The rows below come in pairs that one turn or mirror swaps. Which row does each named row swap with?
luruz: | -.19 |  .06 | -.01 | -.03 |  .12 | -.01 |  .31 |  .03 | -.12 |  .00 | -.04 | -.02 |  .10 |  .11 |  .06 | -.24 |  .11 |  .28 | -.09 |  .19 | -.05 | -.05 |  .02 | -.23 | -.05 |  .06 | -.13 |
givu: | -.11 | -.01 | -.08 | -.22 | -.03 | -.01 | -.08 | -.08 | -.13 | -.15 | -.01 |  .00 | -.06 |  .22 |  .01 | -.31 |  .04 |  .26 | -.17 |  .00 |  .04 |  .03 |  .20 | -.10 |  .01 |  .02 |  .01 |
Sona: | -.03 |  .09 | -.14 | -.16 | -.15 |  .09 | -.07 | -.11 | -.02 |  .10 |  .01 |  .13 |  .16 | -.01 | -.06 | -.15 | -.07 |  .16 | -.06 |  .25 | -.05 |  .16 |  .02 | -.13 |  .13 |  .09 | -.19 |
zakom: | -.15 | -.24 |  .28 |  .05 |  .22 | -.14 |  .23 |  .09 | -.01 | -.04 | -.21 |  .43 |  .13 |  .02 |  .20 | -.03 | -.34 |  .16 | -.08 | -.17 |  .03 | -.03 |  .12 |  .03 | -.09 |  .16 |  .12 |
Zoliz: | -.44 | -.07 |  .01 | -.19 |  .02 | -.05 | -.05 | -.01 | -.12 | -.14 | -.01 |  .18 |  .15 | -.05 | -.23 | -.19 |  .03 |  .26 | -.11 |  .02 |  .15 |  .02 | -.05 | -.44 |  .05 | -.07 | -.11 |
bak: | -.30 | -.31 |  .43 |  .00 |  .06 | -.11 |  .16 |  .06 | -.02 | -.01 | -.27 |  .44 |  .12 |  .02 | -.04 |  .10 | -.26 | -.12 |  .06 | -.19 |  .02 | -.21 |  .08 | -.06 | -.04 | -.11 |  .13 |
gav: | -.14 |  .07 | -.09 | -.12 |  .15 |  .00 |  .18 | -.08 | -.06 | -.02 | -.06 |  .09 |  .10 |  .01 |  .09 | -.21 | -.04 |  .35 | -.15 |  .18 | -.04 |  .08 |  .04 | -.18 | -.03 |  .18 | -.12 |
zofeg: | -.07 | -.03 | -.12 | -.12 | -.04 |  .06 |  .04 |  .02 | -.10 |  .02 |  .15 | -.04 |  .10 |  .15 | -.07 | -.18 |  .05 |  .03 |  .04 |  .18 | -.16 | -.01 |  .02 | -.38 |  .03 | -.04 | -.29 |
gak: | -.06 | -.28 |  .31 |  .06 |  .02 | -.12 |  .07 |  .05 |  .06 |  .04 | -.23 |  .50 |  .14 |  .01 |  .08 |  .04 | -.42 |  .05 | -.04 | -.18 |  .03 |  .02 |  .12 |  .09 |  .02 |  .14 |  .11 |
labu: | -.14 | -.34 |  .36 |  .00 |  .11 | -.22 |  .11 |  .00 | -.09 | -.09 | -.18 |  .36 |  .10 |  .21 |  .14 |  .05 | -.27 | -.10 | -.03 | -.33 |  .07 | -.15 |  .20 |  .01 | -.03 | -.01 |  .09 |
Lep: | -.11 |  .05 | -.10 | -.22 |  .03 | -.04 |  .04 | -.20 | -.14 | -.09 |  .02 | -.06 |  .06 |  .20 |  .02 | -.18 |  .11 |  .14 | -.12 |  .10 | -.01 | -.01 |  .09 | -.25 |  .06 |  .00 | -.22 |
kato: | -.27 |  .08 | -.04 | -.21 | -.03 |  .08 |  .09 | -.14 | -.07 | -.01 | -.06 |  .01 |  .10 |  .02 | -.15 | -.12 |  .12 |  .12 | -.04 |  .24 | -.06 | -.08 | -.01 | -.32 |  .04 | -.12 | -.17 |
gen: | -.23 | -.40 |  .30 |  .08 |  .06 | -.15 |  .02 |  .28 | -.04 | -.08 | -.05 |  .49 |  .10 |  .02 | -.06 | -.06 | -.38 | -.02 |  .05 | -.33 |  .10 | -.04 |  .10 | -.16 | -.06 | -.08 |  .07 |
Volef: | -.06 | -.11 |  .04 | -.15 |  .11 | -.07 |  .12 | -.13 | -.12 | -.03 |  .00 | -.04 |  .15 |  .32 |  .08 | -.03 |  .12 | -.20 |  .08 |  .06 | -.13 | -.18 |  .12 | -.32 |  .01 | -.07 | -.27 |
Miki: | -.42 | -.35 |  .39 | -.01 |  .09 | -.13 |  .12 |  .06 | -.02 | -.12 | -.16 |  .43 |  .11 | -.03 | -.13 | -.03 | -.25 |  .02 | -.02 | -.28 |  .17 | -.14 |  .04 | -.13 | -.03 | -.11 |  .11 |
dise: |  .00 |  .05 | -.11 | -.21 | -.24 |  .12 | -.05 | -.09 | -.03 |  .09 |  .04 |  .17 |  .18 |  .05 | -.14 | -.05 | -.02 |  .03 | -.07 |  .22 | -.09 |  .09 |  .07 | -.10 |  .14 | -.01 | -.22 |
neke: | -.08 | -.38 |  .35 |  .07 |  .07 | -.13 |  .14 |  .15 | -.04 |  .04 | -.08 |  .31 |  .14 |  .22 |  .08 |  .11 | -.25 | -.29 |  .17 | -.20 | -.10 | -.17 |  .19 | -.14 | -.06 | -.07 | -.08 |
zosa: | -.08 | -.31 |  .29 | -.02 |  .14 | -.16 |  .17 | -.02 | -.10 | -.05 | -.11 |  .18 |  .16 |  .31 |  .14 |  .09 | -.08 | -.32 |  .12 | -.16 | -.07 | -.24 |  .18 | -.18 | -.04 | -.07 | -.11 |
gom: | -.03 |  .09 | -.12 | -.14 | -.06 |  .05 |  .02 | -.15 |  .01 |  .03 | -.03 |  .10 |  .11 |  .01 | -.03 | -.17 | -.06 |  .27 | -.12 |  .22 | -.04 |  .13 |  .03 | -.16 |  .10 |  .15 | -.16 |
garo: | -.21 | -.03 | -.16 | -.13 |  .00 |  .03 | -.02 |  .08 | -.09 | -.07 |  .16 |  .07 |  .08 |  .02 | -.16 | -.27 | -.02 |  .24 | -.04 |  .09 |  .02 |  .09 |  .01 | -.42 |  .03 | -.07 | -.22 |
zilal: | -.06 | -.28 |  .28 |  .03 | -.07 | -.08 | -.03 |  .09 |  .02 |  .08 | -.18 |  .52 |  .18 |  .00 |  .04 |  .07 | -.41 | -.06 |  .03 | -.14 |  .04 |  .03 |  .13 |  .11 |  .04 |  .08 |  .08 |
Rige: | -.21 | -.26 |  .36 |  .13 |  .19 | -.17 |  .35 |  .19 | -.07 | -.01 | -.20 |  .32 |  .12 |  .10 |  .15 | -.03 | -.21 |  .09 | -.02 | -.16 |  .02 | -.16 |  .12 | -.01 | -.13 |  .06 |  .13 |
lusi: | -.10 | -.44 |  .17 |  .09 |  .03 | -.12 | -.06 |  .36 | -.06 |  .04 |  .10 |  .32 |  .11 |  .08 | -.07 | -.07 | -.33 | -.09 |  .09 | -.22 | -.01 |  .05 |  .09 | -.38 | -.09 | -.08 | -.06 |
ninu: | -.07 | -.05 | -.06 | -.12 | -.01 |  .03 |  .08 | -.01 | -.09 |  .03 |  .10 | -.06 |  .12 |  .21 |  .00 | -.09 |  .08 | -.08 |  .09 |  .16 | -.16 | -.05 |  .09 | -.38 |  .02 | -.07 | -.34 |
kised: | -.02 | -.28 |  .29 | -.04 | -.17 | -.02 | -.01 |  .10 |  .01 |  .10 | -.13 |  .53 |  .20 |  .04 | -.05 |  .13 | -.33 | -.17 |  .01 | -.12 | -.02 | -.02 |  .16 |  .12 |  .07 | -.01 |  .03 |
Rodam: | -.03 | -.21 |  .20 | -.04 | -.31 | -.02 | -.01 |  .04 |  .00 |  .11 | -.14 |  .46 |  .26 |  .08 | -.11 |  .16 | -.23 | -.19 |  .06 | -.01 |  .03 |  .02 |  .11 |  .09 |  .10 | -.07 |  .05 |
piza: | -.42 | -.02 | -.02 | -.21 |  .02 |  .03 |  .08 | -.12 | -.06 | -.12 |  .01 |  .08 |  .09 | -.03 | -.22 | -.23 |  .08 |  .21 | -.09 |  .08 |  .09 | -.03 | -.05 | -.35 |  .04 | -.10 | -.15 |
dif: | -.03 |  .00 | -.05 | -.15 | -.36 |  .08 | -.03 | -.08 | -.03 |  .10 | -.03 |  .24 |  .25 |  .07 | -.17 |  .03 | -.03 | -.06 |  .02 |  .24 | -.03 |  .08 |  .05 | -.04 |  .16 | -.07 | -.11 |
beri: | -.09 | -.43 |  .36 |  .10 |  .04 | -.12 |  .09 |  .23 | -.04 |  .02 | -.05 |  .39 |  .13 |  .13 |  .07 |  .06 | -.34 | -.22 |  .13 | -.25 | -.08 | -.14 |  .13 | -.11 | -.06 | -.04 |  .00 |
fufo: | -.10 | -.22 | -.10 | -.03 | -.01 | -.01 | -.10 |  .26 | -.09 |  .06 |  .22 |  .09 |  .09 |  .08 | -.13 | -.19 | -.11 |  .04 |  .04 |  .01 | -.06 |  .12 |  .04 | -.51 | -.04 | -.08 | -.23 |
pani: | -.44 | -.34 |  .33 | -.05 |  .07 | -.16 |  .00 |  .12 | -.09 | -.15 | -.14 |  .46 |  .16 | -.06 | -.15 | -.04 | -.20 |  .10 | -.05 | -.25 |  .20 | -.07 |  .00 | -.26 | -.01 | -.08 |  .08 |
Gabi: | -.13 | -.30 |  .25 | -.06 |  .03 | -.16 | -.04 |  .07 | -.09 | -.15 | -.15 |  .32 | -.03 |  .22 |  .08 | -.14 | -.25 |  .07 | -.10 | -.31 |  .11 | -.05 |  .28 |  .08 | -.06 |  .01 |  .23 |

kised pairs with dise
gak pairs with gom
ninu pairs with neke
beri pairs with zofeg
lusi pairs with fufo

